One vector is turned by the same rotation once a step. Each row is the vector after some number of steps, and that number follows the row.
The counts run from 0 to 213.
[124 127 135  75 118 122 130 142  68 126] => 140
[114 110 118  85 152 124 165 127  81 120] => 165
[104 113  95 123 163 126 183 103 125 122] => 188
[128 139 106 173 138 132 125  89 168 109] => 42
[ 87 141 123  96 129 128 134 148  68 126] => 135
[102 113  93 122 156 123 184 105 129 125] => 187
[120 106 121  83 151 116 167 127  79 122] => 166
[101 124  96  92  86 114 154 117 121 163] => 152
[143 132 107 162 131 127 122  80 179 116] => 39
[132 138 104 166 135 131 125  85 172 110] => 41
[170 100 115 114 133 111 153  80 159 129] => 204
[150 151 143 125  86 127  66 122 120 117] => 89
[158 146 128 152 102 127  81  94 160 115] => 64
[173 138 138 145 114 126  83  97 153 104] => 61
[ 71 149 110 107 120 133 132 144  82 130] => 132
[129 145 146  95 104 128  86 144  76 118] => 113
[104 166 124 165 141 147  90 127 119  92] => 76
[ 70 151 103 113 106 132 131 140  93 139] => 130
[133 145 146  92  95 126  83 141  80 124] => 114
[109 163 127 160 143 148  88 128 112  90] => 77
[126 143 120 171 171 140 115 106 140  83] => 48
[149  97 123 108 173 121 166 105 113 104] => 195
[120 118  92 149 151 126 164  83 163 121] => 14
[163 136 146 147 152 133  90 111 127  80] => 55
[120 145 106 175 160 143 124  97 156  96] => 45
[114 111 105 121 173 125 180 105 115 112] => 190
[125 107  91 103 113 111 176  93 147 152] => 180
[168  96 127 102 162 116 158 100 118 108] => 198
[132 145 136  91  79 121  90 134  95 137] => 117
[135 116  98 139 136 122 160  76 171 131] => 210
[138 157 120 159 102 131  85  96 162 118] => 66
[150 128 109 158 128 126 124  82 180 119] => 38
[109 131 131  82 128 126 128 144  64 125] => 138
[106 114 112  91 152 124 168 133  82 125] => 164
[149  98 126  75 136 115 157 118  92 130] => 170
[120 161 139 151 144 145  81 130 105  87] => 79
[109 155 139 111 121 136  89 149  77 108] => 109
[ 81 153 105 114  79 125 120 133 111 153] => 126
[178 110 137 129 163 123 130  94 136  93] => 28
[169 118 121 144 126 121 119  79 172 116] => 35
[131 115  95 142 142 120 165  81 167 130] => 12
[119 120 101 155 171 130 167  93 150 107] => 17
[186 110 133 130 144 120 122  85 151 104] => 31
[173  95 130 101 156 114 157  93 127 111] => 199
[154  96 125 103 170 119 162 101 112 107] => 196
[ 95 160 131 123 125 140  92 147  77 107] => 107
[176  96 120 111 136 112 153  83 151 126] => 203
[154 151 149 124 100 133  67 124 111 110] => 87
[162 104 108 122 128 112 154  77 166 133] => 206
[127 147 145 100 110 129  87 145  75 115] => 112
[127 123 134  73 114 120 128 139  73 133] => 141
[121 149 143 105 115 133  89 146  77 110] => 111
[134 158 129 132  77 128  71 117 131 130] => 92
[181 114 128 136 135 121 120  81 163 109] => 33
[105 113  89 119 135 121 182  98 141 141] => 184
[119 119  96 153 162 128 167  87 155 111] => 16
[ 99 118 109  92 151 125 171 129  84 125] => 163
[ 93 150 108 107  71 122 112 125 114 152] => 124
[149 151 125 160 102 131  85  96 165 116] => 65
[103 165 118 172 130 143  93 114 139 104] => 73
[161 144 130 151 104 127  81  98 156 113] => 63
[120 142 104 172 145 136 127  92 166 107] => 43
[173 111 136 130 168 127 129  96 131  92] => 27
[172 136 147 145 147 132  87 107 128  84] => 56
[108 124 104  84  86 111 147 116 116 163] => 151
[150 105 101 128 127 116 158  80 167 138] => 9
[103 150 110 106  68 121 107 129 117 155] => 123
[123 119  93 151 147 123 161  84 166 118] => 212
[118 144 114 176 161 140 121  99 148  93] => 46
[ 76 146 111 105 123 132 133 145  77 128] => 133
[123 157 115 169 106 135  86 101 162 118] => 68
[ 94 137 124  94 131 130 130 147  67 123] => 136
[138 119 127  70  91 112 131 129  93 148] => 145
[135 143 140  94  84 123  89 135  92 134] => 116
[147 139 138 156 166 140 104 109 123  79] => 52
[176  94 122 100 140 112 154  89 137 122] => 3
[167 143 135 146 106 127  79  99 153 108] => 62
[178 119 123 141 132 121 117  79 166 115] => 34
[182 111 136 129 152 122 121  90 143  97] => 30
[ 78 172 111 144 105 141  95 134 112 123] => 101
[165 124 120 148 127 123 119  79 175 118] => 36
[108 113  99 121 170 127 184 106 118 117] => 189
[145 115 125 142 186 131 147 101 127  86] => 23
[159 112 133 137 176 131 138  99 126  87] => 25
[103 168 116 175 124 144  91 115 144 105] => 72
[118 118  95 150 156 127 166  87 161 119] => 15
[136 153 148 139 133 139  71 133 101  91] => 82
[130 142 127 167 174 142 113 108 135  81] => 49
[153 150 146 123  95 129  64 121 118 114] => 88
[184 116 130 133 140 121 120  85 156 108] => 32
[108 149 114 101  67 120 108 130 115 154] => 122
[145 102 128  74 144 116 160 120  90 126] => 169
[106 164 113 144  78 129  82 122 136 136] => 96
[153  97 124  73 125 112 160 110 106 137] => 172
[134 118 123  73  86 110 131 124  97 152] => 146
[120 119 105 152 179 131 162  96 140  98] => 19
[120 122 104 152 174 133 162  96 144 103] => 18
[ 82 127  94 107 124 125 168 122 104 145] => 158
[133 141 129 164 171 140 108 110 128  82] => 50
[131 155 144 143 138 140  77 132 102  86] => 81
[172  93 125 100 152 114 155  97 125 117] => 1
[155 107 103 128 129 115 155  79 171 134] => 207
[139 114  97 137 131 118 157  76 172 129] => 209
[101 158 136 118 124 137  93 148  74 106] => 108
[ 98 166 119 172 135 144  91 119 133  99] => 74
[101 166 121 167 137 149  89 121 125  94] => 75
[132 143 135  93  75 120  89 131 102 141] => 118
[116 145 107 176 152 139 122  92 160 101] => 44
[176  94 124 103 143 112 152  88 138 121] => 201
[174 136 149 142 132 130  85 100 136  92] => 58
[142 153 133 130  80 126  69 118 129 129] => 91
[173 138 140 144 120 127  81 100 142 100] => 60
[ 76 156 100 114  86 127 125 134 110 145] => 127
[134 120 132  68 102 114 129 132  82 140] => 143
[135 103 125  76 144 116 161 124  82 126] => 168
[127 120 111 151 182 133 159  95 136  95] => 20
[146 112 101 135 129 118 158  80 172 133] => 208
[131 154 118 163 104 136  86  97 167 117] => 67
[122 121 109  80  84 111 140 118 115 161] => 149
[121 121  94 152 153 130 164  87 162 114] => 213
[123 143 124  97  68 120  96 129 111 149] => 120
[154  97 124  73 132 108 159 114  98 132] => 171
[151 152 153 127 115 133  67 127 104 100] => 85
[126 157 143 145 142 145  78 132 101  85] => 80
[156  97 121  75 119 106 158 109 114 142] => 173
[133 119 116 145 183 133 154  98 132  90] => 21
[ 83 126  93 102 133 126 168 127 100 140] => 159
[ 92 126  95  96  98 117 159 120 119 158] => 154
[104 114  90 120 143 122 182  98 137 135] => 185
[ 82 167 120 139 120 142  98 143  94 111] => 104
[ 78 170 114 144 108 140  95 138 104 122] => 102
[175 134 147 144 143 133  84 106 130  89] => 57
[175  98 121 105 138 111 152  87 145 124] => 202
[102 116  91 121 149 123 187 101 134 132] => 186
[161 137 143 151 160 137  92 109 124  80] => 54
[180 110 136 129 158 123 123  90 139  97] => 29
[143 104 105  90 108 108 166  95 135 152] => 177
[ 72 153 101 114 100 130 128 139  97 143] => 129
[141  99 122 110 178 121 170 107 108 104] => 194
[ 87 153 105 110  75 124 116 130 115 154] => 125
[137 143 140  92  90 126  88 139  85 127] => 115
[ 86 122 100  99 144 124 169 127  94 132] => 161
[133 103 116 111 175 125 170 109 112 105] => 193
[126 143 128  94  71 121  94 130 104 149] => 119
[132 119 117  75  85 110 136 125 104 156] => 147
[ 80 170 118 141 114 142  95 142 100 118] => 103
[155 138 142 155 165 136  99 109 123  78] => 53
[142 150 147 133 130 138  71 134  98  90] => 83
[136 101 103  95 109 108 169  95 141 156] => 178
[153 113 129 137 182 132 142  98 126  89] => 24
[157 126 118 152 127 124 121  80 177 120] => 37
[ 97 125  94  95  92 115 157 117 119 162] => 153
[148 149 149 132 122 136  67 131  99  94] => 84
[ 98 168 112 144  82 132  84 122 131 136] => 97
[ 87 126  90 101 102 117 164 118 116 155] => 155
